Turns, then the turns between two rows, first turn first; the first pair answered:
femi (before => after):
[  3  -9   2  11   9   8  18  22  -4   7   4 -14  -7  27  -2  -7] => [  0 -17  -6   9   0   4  19  15 -13   4   7 -21  -5  22  -5  -9]
[-13  36  -1  41 -25   1  17  10  -4   6  18   5  -7   2   8 -30] => [ 28  -1  13 -17   6  19  31  34  -1  32 -19   6  19  -2   6  -9]
[  4  11   8  -3   1 -26 -21 -14  15   2   5   7   7  -4  -6  18] => [  8   4   6 -11   2 -24 -19 -14  13   5   2   5  10  -6  -7  20]
[-18   6  -7  -6   9  -1   2 -11 -38  15  24  14 -11 -10 -15  -1] => [-10  16   7  -7  27   9   2   5 -23  23  16  25 -13  -4 -11   3]
Refo (before => after):
[-14   3   3  11 -21 -24  -4 -17   1  -3  22   2   2 -19 -16   7] => [  6 -10 -13  21 -27  12  17  22   4 -16  -4  -8  -2  -4  -2  -7]
[-16   1 -11  13 -27  -6 -10 -11  -7  -9  27   1  -3  -6   0   4] => [  8 -21 -20   0 -25  18   8  15  -8 -11   2  -7   4  -1   7   2]
[-17  10   1  13   0  15  21  16 -10  -2   8   5  -9  10   2 -22] => [ -1 -14   7 -27  11   8  21   8 -15  15   0   4  10  -1  -7  -5]
[-12 -23   9 -28   2  14  29 -14 -26  21  14  -7  10  -3 -11  -7] => [-35   7   8  10  -7  10  22 -18 -21   8  32  -3  -9   4  -7 -19]
Sepi (before => after):
[ 28 -13  -1  10  24 -16 -20 -16  -5  -2  -7 -18   5 -19   7   6] => [ 16 -15   4   1  28 -13 -11 -26 -17   6   2 -18   5 -23   1   3]
[ -3  14  18  30 -38  -4 -14  12  19 -15   5  -2 -14  19  32   2] => [-34  17  40   4 -20   1   5 -15  -4  10  29   5 -14  11  18   0]
[-16  -1  12   9   8 -16 -13  -6  -1  -9   3  12  32 -19  -1   6] => [-16 -14  -2  11  -7 -11  -4  -6 -12 -16   1   1  33 -18   1  -1]
[-20  20 -10  32 -29  -6 -19 -12 -11 -18  12   7 -10  11  -3 -14] => [-24  30   4  28 -16 -11 -23 -15  -3  -8  17  17 -11  10  -5  -8]

Between the rows of a pair lie two turns.
[ -6  -3   1  -2   4  17  16   4 -10   2  -1  -4  -2   0   4  -7] => [-7  4 10 -4 13 15 13  3 -4  7  0  2 -2 -1  2 -3] | Sepi, Sepi
[-14   7  -8  21  -4  25   2  15 -26   7   5  -1 -10  13  -6 -21] => [-20  15   2  15   6  24   0  10 -25  15  11   6 -12  12  -9 -18] | Sepi, Sepi
[-39  53  14  46  14 -21 -18 -14  18   3  34  15 -20  -1   8  -2] => [-40  54  21  38  21 -20 -18 -14  19   9  33  19 -18  -2   5   3] | femi, Refo
[  1   3  -3  -1 -15 -22 -19 -19   3  -7   8  -2   3 -12  -4   8] => [  7   1 -16  17 -22   7   0   6   3 -19  -3  -9  -6   2   6  -8] | Sepi, Refo
[ -7  11  12  13 -16  -2 -22   3  23   8   1  11   3 -14  -5  45] => [-13   6   3  15 -27  -8 -23  -6  14   2   6   5   3 -17  -7  41] | femi, femi
[-10  -9 -15 -10 -33 -10   8 -50 -39 -11  17 -37  15  -8 -19  14] => [ 15  46  21  26  18  43  17  27  19  -3 -14  -3 -10  30   8   9] | Refo, femi
[  0  12  -3   4  24  43  25  47  13   3 -26   9 -13   5  12  -7] => [  6 -41 -40 -21 -19  10  17  11 -20 -11 -26 -21  11 -18  -1  -2] | Refo, Sepi
[ -1  -6 -14  15  -4  -7   1  19   0 -12  -8  -3   1  11   5  -4] => [-13   3  11  -5  22  -5   6   8  -1  11   2  10   2   7  -2   3] | femi, Sepi
[  3 -40 -12 -27 -19   5  12 -21 -20  -7 -10 -22   9  -4   8  16] => [ -6  12  -5  26 -21 -25 -30 -21  18 -23   4  -4 -10   4  16  20] | Refo, Sepi
[ -1  -9   6 -33  13  -5  18   2  -1  23  -3   2  10  12   7  19] => [-10 -11 -23   1 -17   7  27   9 -11  -3   0 -12  -2  22  16  -3] | femi, Refo
[ 31  -5 -19  22  -7   3 -18  26  36 -14 -30 -15 -13  -5   6 -13] => [ 19 -19 -12 -11 -10 -38 -34 -22  20   0 -11 -16   4 -28 -14   5] | femi, Refo
[-18  44  20  39  18   1   4  22  14 -10  18  28 -23   3  -2 -14] => [ 18 -22  12 -29  27  30  41  36 -11   9 -17  10   7  -6  -9  -6] | Refo, Sepi
[-17  13  -4  17 -11 -12  -6 -16 -14 -11   9   0  -6   1   2 -13] => [-19  18   2  14  -6 -14  -7 -18 -12  -8  10   3  -7   1   1 -10] | Sepi, Sepi
[ 18 -28 -14 -21  -8  33  38  19 -19   3 -12  -8   1   9   1   0] => [  5 -28 -33  -5 -41 -13   6 -17 -24 -15   8 -17   4  -4  -6   5] | Sepi, femi
[-49   0 -20  38 -37  -1   8  -3 -32 -30  17 -32 -37  -8  -1 -10] => [-42  33   2  56 -12  16   5  26  -1 -25   7 -12 -50   7   9  -9] | Refo, femi
[-26  -7  -7 -16   2   7  40   6 -41   5  18 -15  -3  21  -4 -18] => [-13  -3  14 -35  28  10  37  17 -27  23   8  -2   3  20  -5  -5] | femi, Refo
